Here are some numbered points:
[-0.98  0.04 -0.33 -0.91  0.7   0.62 -0.63  0.46 -0.73 -0.27  1.42 -0.12
  5.4   0.38 -0.45 -0.74 -0.48 -0.52 -0.5  -0.6  -0.51 -0.52 -0.12 -0.6 ] 0
[-0.78  0.11  1.09  0.32  0.84  0.99 -0.65 -0.45 -0.6  -0.3  -0.66 -0.8
 -0.28  0.71 -0.5  -0.63  2.01  1.95 -0.31 -0.02 -0.54 -0.74 -0.71 -0.05] 1
[ 1.85 -0.65  0.91  1.05 -0.93  0.29 -0.95 -0.82 -0.53 -0.71  0.66 -0.14
  0.   -0.36 -0.53  1.12  2.71 -0.87 -0.82  0.32  0.31 -0.86 -0.67 -0.4 ] 2
[-0.58 -1.06  0.23 -0.69  1.41 -0.4  -0.02 -0.75 -0.24  0.7  -0.61  1.62
 -0.84  3.29 -0.48 -0.16 -0.7   1.78 -0.74 -0.78 -0.74 -0.48  0.49 -0.24] 3
[-0.15 -0.29  2.34 -1.03 -0.39 -0.77 -1.04  0.51 -0.98 -0.81 -0.34 -1.18
 -0.71 -0.87  2.54 -0.96  1.08  0.35  5.4  -0.5  -0.88 -0.88 -0.42  0.  ] 4
[-1.   -0.29 -0.51 -0.74 -1.15 -0.98 -0.81  0.59 -0.68  0.28 -0.55 -0.33
 -0.8  -0.99  1.53 -0.98 -0.92 -0.54  5.44  0.19 -0.32 -1.01  2.86  1.71] 5
[ 3.08 -0.07  0.07 -0.35 -0.65 -0.98 -0.61 -0.93  2.68 -0.97 -1.11  1.27
 -0.93 -0.98  2.12 -0.83 -0.29 -0.78  1.78 -0.82 -0.73  0.25 -0.13 -0.08] 6
[-0.29 -0.43  1.16 -0.84  1.78 -0.09 -1.   -0.66 -0.91 -0.44 -1.03 -1.02
 -0.99 -0.45  0.13  0.31  1.67  2.41 -0.26 -0.58 -1.21  2.03  0.75 -0.07] 7
[-0.52 -0.95  0.35  0.82  0.97  0.51 -0.87 -0.5  -0.84  0.05  0.16  0.21
  2.52  2.48 -0.81 -0.72 -0.07 -0.32 -0.26 -0.68 -0.6  -0.57 -0.22 -0.13] 8
[-0.01 -0.79  0.1  -0.07  1.03 -0.45  2.1   0.23 -0.21  0.32 -0.84  0.
 -0.87  0.47  0.24  1.78  0.34 -0.22 -0.74 -0.87 -0.51  0.3  -0.61 -0.75] 9
[-0.93  4.88 -1.05 -0.93 -0.86 -1.14  0.74 -0.28 -0.88  3.65 -0.84  1.23
 -1.04 -1.01  0.21 -0.74 -0.77 -0.79 -0.64 -0.58  0.41  2.97 -0.98 -0.64] 10
[ 0.82  0.66 -0.55 -0.55 -0.55 -0.39  0.53 -0.63 -0.45 -0.94  0.71  0.37
 -0.56 -0.83 -0.81  0.19 -1.03  1.94 -0.75 -0.61  2.96  0.46  0.46 -0.46] 11
[-0.69 -0.22 -0.63  0.65 -0.7  -1.03 -0.65  0.52  0.66 -0.31  0.99 -0.23
  0.57 -0.42  0.4  -0.87 -1.02 -0.25  1.84  0.81  0.21 -0.27  0.22  0.42] 12
[-0.4   2.05  1.1   0.15  0.41  0.03 -1.1  -0.37 -0.8  -0.9  -0.77 -1.07
 -0.74 -0.5   0.12  1.51  3.49  1.07  0.19  0.16 -1.08 -1.17 -0.76 -0.64] 13
[-0.69  0.21  1.53 -0.31  0.77 -0.71 -0.03 -0.22 -0.19 -0.32 -0.91  1.43
 -0.78 -0.6   1.46  1.37  0.38 -0.56  0.54  0.27 -0.49 -0.41 -1.08 -0.66] 14
[-0.28 -0.82 -0.38 -0.47  1.26  1.5  -0.7   0.04 -0.86 -0.57 -0.8   0.61
  1.26  1.68 -0.77 -0.34 -0.17  2.46 -0.79 -0.65 -0.93  1.04 -0.66 -0.66] 15
[ 3.09 -0.81  0.22  0.04 -0.82 -0.32 -0.7   0.65 -0.61 -0.5   1.61  0.5
  0.6  -0.48 -0.69  0.06 -0.08 -0.62 -0.69  0.35  0.97 -0.5  -0.71 -0.56] 16
[ 0.1  -0.78  2.22  0.13 -0.78  0.24 -0.85 -0.19 -0.53 -0.58 -0.42  0.55
 -0.09 -0.72 -0.59 -0.64 -0.62  0.72  1.41 -0.23  1.32 -0.08 -0.6   1.02] 17
[-0.5   0.74 -0.9   5.34 -0.75  0.66  2.49  0.96  0.67 -1.08 -0.41 -0.29
 -0.65 -1.09 -0.11 -1.   -1.14 -0.87 -0.82 -1.06  2.09 -0.71 -0.98 -0.6 ] 18
[-0.88  0.08  0.15 -0.83 -0.11 -0.02 -0.3   1.   -0.57  0.2  -0.15 -0.16
  1.3   0.95 -0.51 -0.77 -0.7  -0.2  -0.49 -0.37  0.73  1.22  0.35  0.07] 19
[ 0.21  0.16  2.49  0.09 -1.   -0.24 -0.95  0.3  -0.6  -0.58 -0.13  0.28
 -0.64 -0.93 -0.2   0.63  0.04 -0.63  0.09  0.88 -0.45 -0.55  0.8   0.92] 20
New points follow, each followed by the numbers of its three nearest points above by angle, seen from the average point of the numbered points, nearest first.
[-0.85 -0.11 -0.28 -1.04 -0.8  -0.02 -0.39  0.79  0.06 -0.64  0.69 -0.65
  4.7  -0.34 -0.52 -0.83 -0.91  0.54  1.   -0.92  0.4  -0.68  0.14  0.67] -> 0 19 8
[-0.94  0.42 -0.93 -0.75 -0.38  0.18 -0.75 -0.94 -0.23  3.25 -0.36 -0.89
 -0.54 -0.51 -0.02  0.72 -0.07 -0.72 -0.3   4.59 -1.08 -0.66  0.15  0.76] -> 10 20 12
[ 0.05  0.93 -0.85 -0.17  0.24 -1.01  1.95 -0.97  1.25  1.48 -0.88  0.53
 -1.02 -0.97  0.88 -0.44 -0.49  0.02 -0.34  0.43 -0.19  0.76 -0.18 -1.02] -> 10 9 6
[-0.66  0.54 -0.18  0.22 -0.63  0.14  0.13  0.24 -0.31 -0.5   2.37 -0.92
  1.94  1.17 -0.8  -0.69 -0.58 -0.45 -0.01  0.15 -0.26 -0.55  0.38 -0.76] -> 0 8 19
[-1.09  1.44  1.13  0.83 -0.14 -0.59 -0.41  0.29  0.02 -0.4   1.71 -0.53
  1.36  0.58 -0.62 -0.75 -0.42 -0.59 -0.31 -0.72  0.28  0.13 -0.76 -0.42] -> 0 19 8
[-0.87 -0.38 -0.59  1.7   0.42 -0.63 -0.61  0.96 -0.64  1.16  1.31 -0.67
  2.68 -0.31 -0.06 -0.91 -0.8  -0.12 -0.29  0.5  -0.38 -0.99 -0.04 -0.45] -> 0 8 12
[ 0.69 -0.28 -0.01 -0.4  -0.36  0.28  0.05 -0.08  1.62 -0.04 -0.55 -0.39
 -0.52 -0.08  0.22 -0.56  0.27 -0.45  0.16 -0.81  1.3   0.32 -0.59  0.21] -> 6 18 11
[-0.52 -0.46  1.24  0.36  1.26  2.57 -0.65 -0.99 -0.54  0.12  0.1   0.43
 -0.25  0.01 -0.59 -0.46 -0.95  1.61 -0.61  0.45 -0.57 -0.5  -0.71 -0.33] -> 15 1 3
[-0.5  -0.38  0.07 -0.38  0.56 -0.47 -0.15 -0.09 -0.62  3.31 -0.09  0.54
 -0.43 -0.4  -0.33 -0.68 -0.17 -0.94 -0.11  1.96  0.39  0.11 -0.07 -1.15] -> 10 19 9
[-0.1   0.28 -0.04 -0.81 -0.57  1.04 -0.54  0.2  -0.77 -0.5  -0.88 -0.71
 -0.28 -0.59  0.45 -0.71 -0.31  0.9   2.22  0.27  0.14  0.64  0.66  0.  ] -> 5 4 17
[-0.38  0.02 -0.51  0.16  0.11  0.35 -0.6  -0.73 -0.58 -0.15 -0.15 -0.9
 -0.29 -0.27 -0.24  2.12  0.02 -0.49 -0.55  0.62 -0.15 -0.95  1.47  2.07] -> 20 2 13
[-0.97  0.25  0.25 -0.69  0.37  0.06 -0.72 -0.41 -0.82  1.14 -0.85 -1.05
 -0.89 -0.44  0.67 -0.63  0.   -0.51 -0.67  1.02 -0.76 -0.77  5.41  1.03] -> 5 20 7
[-0.63  0.88 -0.08 -0.56  1.18 -0.53 -1.08 -0.29 -0.97  4.13 -0.97 -0.8
 -0.96 -0.53  1.59  0.18 -0.27 -0.86 -0.81  2.03 -1.17  0.08 -0.39  0.83] -> 10 14 9
[-0.95 -0.94 -0.94 -0.32  0.73 -0.76  0.45  1.63  1.77 -0.82  0.35  3.15
 -0.41  0.98 -0.51 -1.01 -1.21  0.95 -0.45 -1.1  -0.17  0.23  0.23 -0.87] -> 3 15 19
[ 0.17 -0.74 -0.96  0.49 -0.42 -0.31 -0.16 -0.48  2.38 -0.71  0.11  1.35
  0.19  0.14 -0.88 -0.7  -0.95  1.32 -0.38 -0.9   0.79  0.68  0.23 -0.27] -> 11 6 18
[-1.    0.82 -0.83 -0.4   0.71 -0.2   1.68  1.64  2.87 -0.56 -1.02 -0.55
  0.12 -0.11  0.41 -0.92 -0.98 -0.3   0.58 -0.38 -0.12  0.14 -0.85 -0.74] -> 18 12 9
[-0.57  0.17  0.07 -0.55  0.19 -0.03 -0.56  0.49 -0.44 -0.11 -0.34 -0.88
  0.6  -0.32  1.    0.28  0.12 -0.13  0.26  0.56 -0.71 -0.92  1.33  0.51] -> 5 20 12
[-0.82 -0.64  0.75 -0.72 -1.11  0.06 -0.73  0.26 -0.72 -0.36 -0.16  0.44
  0.1  -0.85  0.55 -0.98 -1.13 -0.89  0.3  -0.3  -0.14 -0.54  5.89  1.76] -> 5 20 12
[-0.19  0.41 -0.57  0.76 -0.88 -0.58  2.93 -0.16 -0.42 -0.36  0.51  0.94
 -0.5  -0.67  1.49 -0.63 -0.64 -0.65 -0.34 -0.28  0.8  -0.72 -0.89  0.63] -> 18 9 11
[-0.93 -0.64 -1.11  2.93 -0.41  0.01  0.29  1.01  3.18 -0.99  1.64 -0.33
 -0.5  -0.37 -0.16 -0.9  -0.86 -0.05  0.18  0.01 -0.47 -0.45 -0.43 -0.65] -> 18 12 6
[ 0.02 -0.59  0.07 -0.54 -0.41 -0.02 -0.69  0.76 -0.02 -0.73  3.2  -0.3
  2.04  0.28 -0.82 -0.61 -0.31 -0.72 -0.59 -0.53  0.75 -0.04 -0.08 -0.09] -> 0 16 19
[-0.01  2.3  -0.86 -0.28 -1.01 -0.98  0.21  1.84 -0.82  2.39  0.5   0.34
 -0.51 -0.89  0.52 -0.74 -0.94 -0.93  0.   -0.21  2.02 -0.8  -0.88 -0.26] -> 10 18 11
[ 1.98  2.21 -0.5  -0.06 -0.95 -1.14  0.56 -0.69  0.23  0.06 -0.98  0.6
 -0.96 -0.94  0.09  2.13  0.35 -0.87 -0.65  0.26 -0.49  0.96 -0.78 -0.41] -> 10 9 6
[-0.33  0.92 -0.48 -0.45 -0.37 -0.82 -0.2  -0.42  2.56 -0.6  -0.47 -0.13
 -0.26 -0.35  0.34 -0.54 -0.68 -0.57  1.33 -0.61  0.76  0.61  0.52  0.22] -> 6 12 5
[-0.03 -0.58 -0.59 -0.6  -0.22 -0.64  0.66 -0.76 -0.36 -0.59 -0.49 -0.3
 -0.78 -0.35 -0.31  5.43  0.78  0.46 -0.51  0.74  0.19 -0.21 -0.82 -0.11] -> 9 14 2
[ 3.34 -0.51  0.86 -0.17 -0.58 -0.9  -0.12 -0.8   0.   -0.8  -0.38  0.27
 -0.6  -0.81 -0.06 -0.01 -0.68 -0.21 -0.32  0.16 -0.72  2.31  1.51 -0.76] -> 6 16 20
[ 1.04  1.88  0.25 -0.23 -0.4  -0.26  0.74 -0.48  0.08 -0.62 -0.53  1.99
 -0.14 -0.85  1.86 -0.56 -0.37 -0.63 -0.26 -0.56 -0.31 -0.57 -0.76 -0.32] -> 6 14 10
[-0.25  0.72 -0.23 -0.29 -0.94 -0.25  0.93 -0.32 -0.22 -0.02 -0.56  0.17
  0.18 -0.49 -0.33 -0.55  1.06 -0.63  1.08 -0.74  2.18 -0.86 -0.9   1.23] -> 18 11 17
[-0.87  1.37 -0.34 -0.82 -0.45 -0.75 -0.79  1.63 -0.22  2.55  1.74 -0.53
 -0.39 -0.69  1.18 -0.7  -1.01 -0.69 -0.01  0.17 -0.28 -0.39  0.41 -0.14] -> 10 12 19
[ 2.53  1.11 -0.29  3.15 -0.9  -0.52  0.67 -0.28 -0.58 -0.89 -0.67  1.37
 -0.85 -0.73 -0.36  0.4  -0.16 -0.9  -0.55 -0.27 -0.77  0.37 -0.16 -0.71] -> 18 2 16
[-0.51  0.17 -0.25 -0.79 -0.42  0.86 -0.52 -0.34 -0.44 -0.25  0.23 -1.05
  0.91  2.58 -0.39 -0.43  0.99 -0.37 -0.55  0.35  0.05 -0.79 -0.19  1.15] -> 8 19 0
[ 0.37 -0.09 -0.1  -0.13 -0.17 -0.79 -0.55 -0.28  0.64 -0.17 -0.24  0.05
 -0.6  -0.32  1.47 -0.39 -0.21 -0.24  0.01  0.43 -0.49  1.08  0.32  0.42] -> 6 12 10
[ 0.22 -0.37 -0.34 -0.34 -0.1  -0.75 -0.7  -0.16 -0.25  2.43 -0.66  0.16
 -0.69 -0.47 -0.22  0.69  1.03 -0.92 -0.81  0.34 -0.69  2.63  0.36 -0.39] -> 10 9 7
[-0.04 -0.53  0.87 -0.83 -0.03  0.35 -0.78  0.71 -0.71 -0.68 -0.7  -1.04
  1.28  0.09 -0.19 -0.59  2.09  2.32  1.23 -0.13 -0.54 -0.89 -0.74 -0.53] -> 1 13 4
[-1.03 -0.5  -0.42  2.63 -0.04 -0.51 -0.98  0.94 -0.79 -0.8   5.35 -0.48
  2.05 -0.38 -0.84 -0.91 -0.87 -0.91 -0.61 -0.86  1.12  0.03 -0.61 -0.58] -> 0 12 16
[-0.58  1.45  1.22  1.25 -0.22 -0.12 -0.98 -0.09 -0.77  2.07 -0.2  -0.3
 -0.81  0.1   0.59 -1.02 -0.03 -0.84 -0.69  0.3  -0.78 -0.5   1.05 -0.12] -> 10 20 18
[ 0.13  0.52 -0.49  1.1  -0.84 -0.82  3.74 -0.58  0.36 -0.82  0.44  0.61
 -0.61 -0.92 -0.45  0.54 -0.18 -0.44 -0.89 -0.96  2.29 -0.57 -0.45 -0.7 ] -> 18 11 9
[ 2.86 -0.04 -0.02 -0.23 -0.29 -0.9  -0.53 -0.59 -0.59 -1.03 -0.88  0.22
 -1.14 -0.82 -0.15  2.26  0.95 -0.78 -0.73 -0.27 -0.79  4.46 -0.06 -0.91] -> 7 9 2
